Here are some points, each followed by its number:
[ 0.59 -2.55 -0.37  0.66 -0.25  2.51 -1.59 -0.78  0.58] 0
[-0.41  1.48 -0.21 -0.24  0.97 -0.89  0.17  0.9   0.31] 1
[-0.19  0.04 -0.25  0.76 -0.58  0.3   0.01 -1.11 -0.47] 2
[-0.22  0.12 -1.   -0.82 -0.62 -0.16  0.47  0.   -0.16] 3
[-0.66  2.04 -3.14  0.05  1.21 -2.23 -1.29  1.76  0.33] 4
[ 1.95 -2.5  -2.81 -0.95  0.39 -0.19 -0.35  1.61 -0.72] 5
[-1.7   0.97  1.04  0.06 -1.53 -1.69 -0.48  1.64  0.28] 6
[ 0.75 -1.26  2.51 -3.59  3.59  1.41  1.17 -0.62  0.62] 7
[-2.41 -0.57  0.84  1.84 -2.88 -0.99 -0.07  1.6   0.5 ] 8
[-0.54  0.24 -0.3  -0.79  1.34  0.87  1.38  1.34  1.67] 9
[ 0.14 -0.76  0.26  0.54  0.22 -0.57  0.08 -0.68 -0.1 ] 10
[ 0.26 -0.15  0.08 -0.76  0.89  0.69 -0.73 -0.27 -0.37] 11
[-0.92  1.12 -0.7  -0.53  1.34 -0.84  1.73  0.81  1.19] 12
[ 0.64 -2.55 -0.53  0.84 -0.45  2.49 -1.31 -0.44  0.53] 13
[-0.09  0.65  0.27  0.09  0.57 -0.1   0.01  0.24 -0.19] 14
Which two points above are nearest to each new point by angle? Their numbers follow each, nearest first.
[ 0.59 -0.56  0.45  0.81  0.6  -0.73  0.46  0.31 -0.5 ] 10 14
[ 0.08  0.53 -0.91  0.56  0.67  0.1  -0.48 -0.44 -0.07] 4 2
[-0.13  0.59  0.1  -0.55  1.36  1.26  2.44  1.63  0.92] 9 12
[-0.14 -0.1  -0.63 -0.63 -0.77 -0.95 -0.44  0.32 -0.45] 3 4
[ 0.44  1.69  0.03  0.94 -1.36 -0.87 -0.66 -0.77 -0.3 ] 2 6
[-0.02  1.19 -1.49  1.45  1.82 -1.57 -1.77  0.27  0.19] 4 1
[-0.83  0.6  -0.11  0.43 -1.19  0.67 -0.68 -0.76 -0.21] 2 8
[ 0.86 -0.61  0.95  2.36  1.71 -0.36 -1.78  1.49 -1.02] 14 10
[ 1.59  2.56  0.61  1.24 -1.93 -0.49  1.51 -0.93 -0.19] 2 14
[-0.3   0.76 -0.39  0.76 -1.06  0.73  0.05 -1.36  0.  ] 2 0
[ 0.38 -0.69 -0.51 -0.31 -0.34 -0.54 -0.17 -0.19 -0.45] 5 3
[ 0.24 -1.66  0.83  1.86  0.56 -0.25  1.83  0.57  0.56] 10 8
